500 stands for zero in the data rows.
Some points, one per row:
tensor([441, 589, 475, 483, 592, 605, 545, 381, 721, 594, 731, 510, 383, 336,
        364, 724, 400, 396, 368, 346, 354, 405, 630, 692, 393, 394, 469, 399,
        390, 483, 420])
tensor([479, 414, 616, 647, 524, 638, 486, 519, 326, 538, 317, 438, 757, 615,
        569, 257, 592, 639, 634, 413, 558, 566, 508, 452, 618, 583, 602, 556,
        664, 471, 591])
tensor([535, 382, 387, 601, 565, 550, 310, 619, 474, 607, 363, 586, 693, 623,
        728, 384, 608, 466, 661, 389, 476, 287, 383, 639, 670, 668, 625, 679,
        659, 460, 442])
tensor([610, 634, 630, 377, 379, 546, 507, 392, 482, 517, 569, 360, 390, 367,
        373, 471, 584, 491, 510, 531, 523, 477, 529, 654, 419, 502, 347, 577,
        442, 371, 595])
tensor([498, 469, 447, 580, 401, 520, 545, 476, 474, 507, 515, 444, 530, 485,
        457, 480, 449, 551, 498, 510, 505, 519, 472, 386, 515, 535, 529, 513,
        478, 442, 484])
tensor([453, 501, 507, 491, 471, 563, 541, 420, 578, 519, 594, 462, 460, 427,
        413, 579, 441, 495, 462, 423, 437, 472, 541, 515, 469, 461, 506, 454,
        465, 425, 514])
tensor([356, 476, 431, 383, 615, 388, 589, 438, 582, 378, 482, 565, 462, 567,
        475, 651, 367, 431, 341, 574, 340, 596, 638, 359, 415, 345, 521, 382,
        520, 602, 595])
tensor([427, 438, 482, 507, 476, 503, 510, 510, 516, 491, 439, 499, 518, 513,
        388, 555, 449, 403, 413, 532, 445, 525, 521, 532, 460, 486, 520, 476,
        548, 433, 582])
tensor([537, 472, 506, 582, 435, 585, 521, 476, 405, 548, 432, 464, 591, 544,
        569, 389, 520, 620, 583, 495, 545, 518, 476, 379, 561, 566, 520, 580,
        504, 480, 469])
tensor([403, 349, 691, 660, 538, 594, 425, 485, 308, 517, 297, 434, 761, 615,
        536, 284, 585, 624, 589, 431, 562, 586, 454, 510, 574, 610, 593, 485,
        729, 489, 658])
tensor([568, 613, 557, 457, 402, 531, 480, 400, 482, 533, 521, 406, 445, 417,
        435, 465, 563, 521, 590, 525, 545, 480, 483, 538, 491, 537, 350, 599,
        476, 395, 526])
tensor([398, 368, 425, 558, 450, 506, 528, 552, 511, 510, 428, 507, 542, 526,
        405, 556, 406, 391, 418, 521, 448, 505, 476, 480, 473, 508, 603, 463,
        533, 448, 534])
tensor([504, 488, 575, 627, 493, 589, 489, 465, 426, 563, 347, 456, 664, 577,
        570, 338, 564, 621, 625, 468, 555, 491, 469, 422, 565, 557, 487, 592,
        566, 486, 537])
tensor([500, 465, 430, 466, 457, 447, 530, 540, 518, 489, 549, 515, 439, 479,
        486, 580, 451, 483, 438, 539, 475, 537, 460, 447, 483, 495, 530, 450,
        456, 506, 466])
tensor([379, 420, 447, 580, 510, 538, 483, 515, 549, 497, 458, 521, 529, 512,
        395, 610, 431, 369, 387, 480, 415, 502, 515, 544, 456, 496, 565, 434,
        577, 425, 516])
tensor([486, 518, 368, 602, 417, 553, 548, 487, 581, 543, 609, 493, 437, 406,
        416, 615, 437, 499, 469, 479, 433, 458, 493, 524, 491, 493, 475, 478,
        435, 459, 418])
tensor([580, 580, 599, 426, 487, 411, 536, 571, 380, 549, 474, 521, 440, 551,
        594, 395, 652, 550, 528, 534, 659, 544, 459, 469, 535, 464, 371, 529,
        355, 590, 479])
tensor([391, 426, 357, 478, 517, 416, 493, 499, 533, 409, 467, 573, 535, 547,
        440, 613, 396, 461, 446, 603, 408, 565, 526, 387, 508, 474, 570, 416,
        531, 524, 541])
16 more points follow, each with its number after it:
tensor([506, 504, 477, 428, 462, 438, 537, 504, 471, 500, 528, 516, 445, 499,
        485, 534, 502, 506, 480, 589, 503, 532, 505, 429, 488, 464, 451, 495,
        411, 503, 498]) 0
tensor([493, 512, 469, 514, 610, 429, 454, 620, 537, 492, 473, 609, 532, 550,
        581, 524, 494, 485, 483, 505, 510, 550, 486, 532, 532, 489, 618, 456,
        505, 611, 464]) 1
tensor([572, 365, 420, 631, 553, 556, 332, 671, 422, 583, 368, 552, 712, 609,
        716, 328, 579, 478, 664, 397, 536, 289, 409, 585, 648, 678, 604, 649,
        645, 511, 397]) 2
tensor([487, 522, 461, 481, 660, 384, 426, 660, 569, 477, 489, 654, 512, 549,
        589, 561, 488, 446, 464, 516, 505, 558, 489, 576, 519, 470, 645, 424,
        503, 654, 457]) 3
tensor([617, 665, 677, 254, 539, 400, 551, 512, 456, 607, 589, 521, 336, 439,
        586, 521, 658, 512, 513, 528, 595, 524, 535, 628, 467, 404, 330, 544,
        319, 560, 493]) 4
tensor([556, 475, 543, 551, 429, 557, 481, 452, 385, 549, 425, 437, 588, 552,
        571, 333, 581, 644, 629, 483, 568, 490, 458, 400, 585, 600, 477, 607,
        561, 432, 518]) 5
tensor([583, 568, 586, 409, 380, 510, 524, 441, 464, 511, 523, 383, 427, 397,
        414, 441, 537, 520, 506, 547, 534, 505, 514, 537, 461, 508, 410, 552,
        477, 398, 596]) 6
tensor([548, 578, 515, 477, 418, 520, 477, 431, 495, 531, 528, 445, 457, 441,
        466, 496, 549, 519, 587, 516, 537, 493, 463, 515, 504, 536, 386, 574,
        479, 425, 482]) 7
tensor([514, 501, 471, 457, 554, 417, 487, 622, 548, 488, 561, 561, 452, 487,
        566, 566, 478, 473, 457, 507, 513, 558, 455, 491, 483, 481, 576, 438,
        453, 585, 429]) 8
tensor([303, 435, 349, 499, 863, 315, 229, 618, 614, 372, 263, 814, 752, 769,
        595, 658, 504, 426, 577, 554, 352, 599, 609, 657, 633, 487, 642, 356,
        727, 707, 554]) 9
tensor([649, 733, 675, 378, 466, 579, 414, 343, 495, 569, 500, 396, 446, 398,
        439, 450, 738, 519, 759, 440, 593, 425, 537, 739, 511, 573, 241, 714,
        536, 369, 487]) 10
tensor([463, 409, 603, 628, 498, 586, 487, 469, 337, 513, 339, 447, 719, 622,
        536, 343, 541, 627, 579, 465, 547, 544, 481, 450, 602, 561, 593, 549,
        657, 467, 594]) 11
tensor([394, 427, 382, 457, 521, 405, 533, 484, 545, 368, 481, 545, 493, 548,
        425, 626, 380, 443, 400, 620, 394, 594, 563, 349, 436, 422, 571, 398,
        506, 528, 561]) 12
tensor([506, 498, 452, 556, 388, 514, 523, 450, 461, 518, 491, 438, 520, 500,
        475, 472, 494, 566, 527, 519, 528, 503, 462, 369, 540, 541, 482, 551,
        476, 435, 506]) 13
tensor([474, 512, 390, 568, 445, 567, 542, 455, 602, 538, 634, 489, 420, 401,
        391, 625, 426, 457, 439, 458, 430, 446, 504, 533, 473, 484, 496, 455,
        433, 469, 414]) 14
tensor([536, 538, 474, 490, 414, 495, 505, 459, 506, 507, 532, 468, 464, 453,
        462, 518, 507, 519, 530, 533, 529, 499, 467, 456, 518, 524, 457, 532,
        461, 428, 486]) 15
Which three of these numbered points are nearest to each point below by angle, seen from the average point of the first points? Their numbers follow each, nearest first.
tensor([522, 500, 551, 605, 447, 558, 521, 460, 410, 553, 401, 447, 639, 553,
        566, 326, 566, 629, 618, 466, 579, 492, 486, 402, 579, 563, 457, 600,
        506, 480, 514]) > 5 11 13
tensor([504, 488, 448, 562, 391, 516, 529, 456, 458, 516, 492, 441, 524, 498,
        472, 475, 484, 565, 521, 519, 523, 507, 463, 367, 537, 540, 494, 542,
        475, 439, 498]) > 13 15 5
tensor([476, 433, 453, 556, 397, 526, 522, 477, 442, 495, 481, 459, 545, 509,
        472, 485, 457, 543, 515, 528, 507, 533, 462, 373, 531, 556, 543, 501,
        535, 435, 523]) > 13 5 11
tensor([551, 589, 522, 480, 400, 540, 477, 403, 492, 528, 524, 425, 457, 425,
        441, 488, 551, 517, 602, 518, 540, 478, 472, 524, 502, 544, 369, 595,
        483, 399, 492]) > 7 10 15
tensor([412, 447, 355, 508, 579, 414, 417, 559, 556, 439, 436, 610, 568, 579,
        506, 590, 446, 463, 489, 552, 420, 531, 525, 467, 563, 510, 595, 420,
        533, 578, 500]) > 9 3 1
tensor([639, 698, 732, 185, 580, 368, 566, 536, 444, 634, 609, 541, 296, 435,
        626, 526, 698, 507, 502, 525, 611, 535, 552, 676, 450, 368, 300, 540,
        277, 605, 490]) > 4 0 6
tensor([602, 657, 675, 308, 510, 378, 551, 525, 426, 593, 544, 492, 358, 453,
        600, 502, 684, 555, 540, 556, 616, 513, 508, 572, 446, 413, 314, 543,
        318, 543, 504]) > 4 0 7
tensor([565, 522, 483, 468, 435, 553, 459, 433, 486, 512, 511, 469, 481, 438,
        483, 496, 555, 488, 586, 482, 512, 431, 463, 583, 548, 569, 458, 603,
        513, 413, 485]) > 10 7 15
tensor([447, 528, 443, 482, 499, 557, 552, 425, 654, 553, 644, 480, 417, 383,
        379, 661, 386, 439, 417, 420, 397, 448, 550, 564, 433, 443, 507, 450,
        429, 430, 475]) > 14 12 8
Now 16 new points, numbered from 0 again:
tensor([497, 591, 595, 590, 439, 596, 445, 489, 647, 463, 644, 425, 490, 387,
        397, 462, 433, 410, 454, 356, 478, 439, 541, 689, 431, 529, 529, 532,
        609, 337, 483]) 0
tensor([634, 685, 685, 339, 393, 475, 518, 414, 461, 525, 534, 302, 352, 339,
        351, 386, 559, 548, 476, 595, 525, 497, 593, 587, 367, 478, 315, 570,
        423, 366, 699]) 1
tensor([615, 493, 501, 472, 462, 536, 439, 587, 505, 453, 548, 477, 444, 448,
        528, 450, 525, 481, 552, 472, 575, 410, 409, 587, 528, 560, 465, 499,
        487, 515, 391]) 2
tensor([418, 556, 464, 673, 529, 696, 364, 449, 636, 508, 637, 478, 441, 362,
        389, 624, 454, 317, 407, 308, 424, 382, 514, 716, 416, 543, 578, 423,
        629, 287, 351]) 3
tensor([529, 319, 345, 635, 610, 552, 267, 683, 470, 626, 320, 633, 757, 676,
        806, 358, 618, 449, 671, 355, 454, 232, 359, 669, 716, 703, 705, 698,
        707, 478, 428]) 4
tensor([550, 712, 617, 437, 511, 399, 571, 515, 425, 649, 470, 543, 460, 595,
        599, 439, 699, 629, 608, 563, 626, 482, 537, 502, 567, 466, 314, 634,
        346, 620, 535]) 5
tensor([520, 494, 453, 450, 504, 428, 510, 572, 533, 491, 571, 545, 429, 475,
        534, 574, 471, 492, 452, 528, 499, 546, 453, 475, 486, 493, 535, 440,
        442, 554, 442]) 6
tensor([581, 597, 542, 463, 453, 426, 545, 540, 396, 561, 485, 507, 448, 535,
        563, 469, 608, 584, 543, 541, 606, 508, 471, 434, 532, 505, 366, 534,
        376, 563, 490]) 7
tensor([509, 496, 457, 467, 545, 421, 486, 613, 548, 486, 557, 559, 453, 488,
        557, 567, 472, 472, 456, 513, 509, 551, 458, 481, 489, 484, 578, 440,
        454, 579, 436]) 8
tensor([549, 528, 494, 465, 373, 514, 535, 450, 468, 505, 518, 413, 448, 430,
        425, 484, 484, 532, 493, 550, 507, 501, 480, 444, 482, 526, 459, 533,
        461, 404, 537]) 9
tensor([528, 466, 542, 637, 465, 586, 556, 486, 379, 536, 415, 442, 636, 540,
        553, 377, 533, 609, 567, 492, 525, 553, 485, 399, 563, 553, 556, 549,
        515, 490, 506]) 10
tensor([558, 567, 565, 311, 525, 408, 556, 560, 513, 544, 600, 527, 362, 443,
        593, 591, 548, 500, 468, 529, 506, 554, 481, 549, 470, 454, 451, 466,
        359, 543, 450]) 11
tensor([417, 431, 355, 506, 501, 436, 483, 499, 522, 418, 477, 561, 527, 530,
        427, 604, 404, 464, 470, 590, 417, 548, 517, 399, 519, 496, 559, 433,
        531, 512, 511]) 12
tensor([545, 438, 473, 544, 421, 556, 485, 519, 409, 504, 461, 454, 537, 511,
        551, 414, 503, 584, 567, 495, 553, 478, 429, 407, 572, 576, 531, 537,
        543, 462, 467]) 13
tensor([447, 409, 556, 547, 436, 535, 492, 454, 415, 483, 474, 456, 594, 526,
        469, 421, 487, 535, 501, 480, 519, 548, 486, 422, 522, 527, 541, 479,
        601, 474, 585]) 14
tensor([629, 586, 562, 426, 470, 410, 512, 579, 380, 578, 440, 532, 430, 528,
        630, 381, 681, 598, 588, 512, 641, 490, 453, 458, 570, 488, 358, 556,
        365, 583, 469]) 15
The same question for these:
tensor([549, 536, 481, 460, 406, 453, 550, 518, 439, 539, 517, 486, 426, 480,
        508, 505, 553, 538, 522, 567, 549, 504, 476, 431, 516, 508, 423, 526,
        380, 506, 479]) > 7 15 5
tensor([389, 403, 403, 469, 555, 435, 470, 493, 498, 420, 440, 563, 560, 592,
        471, 578, 418, 467, 455, 594, 387, 571, 545, 397, 497, 480, 592, 445,
        582, 503, 587]) > 12 8 6
tensor([616, 667, 651, 334, 428, 529, 520, 385, 534, 487, 556, 387, 375, 357,
        370, 448, 587, 440, 518, 513, 542, 482, 557, 709, 430, 496, 359, 569,
        483, 394, 578]) > 1 9 0
tensor([434, 382, 599, 567, 437, 550, 454, 466, 377, 479, 429, 452, 636, 553,
        474, 370, 518, 532, 517, 471, 550, 566, 477, 439, 531, 545, 559, 477,
        663, 470, 619]) > 14 10 13
tensor([378, 427, 348, 504, 598, 398, 426, 540, 536, 410, 413, 620, 597, 595,
        459, 619, 424, 452, 510, 585, 401, 550, 526, 452, 558, 487, 583, 422,
        576, 544, 539]) > 12 8 6
tensor([306, 460, 363, 775, 643, 633, 631, 487, 562, 616, 531, 600, 505, 554,
        527, 511, 335, 522, 313, 349, 453, 634, 464, 484, 441, 405, 592, 462,
        473, 700, 402]) > 8 12 6
tensor([543, 520, 615, 648, 492, 614, 482, 445, 398, 584, 329, 433, 693, 583,
        620, 265, 606, 689, 695, 452, 595, 478, 454, 400, 592, 578, 463, 633,
        564, 495, 527]) > 10 13 15
tensor([427, 580, 494, 660, 575, 673, 412, 435, 673, 559, 654, 468, 400, 339,
        389, 673, 478, 347, 412, 309, 404, 385, 518, 723, 407, 501, 521, 399,
        553, 369, 339]) > 3 0 2
tensor([663, 454, 538, 502, 570, 574, 370, 726, 496, 436, 533, 526, 453, 488,
        663, 402, 554, 504, 605, 413, 651, 331, 373, 649, 573, 568, 478, 466,
        520, 614, 301]) > 2 4 15
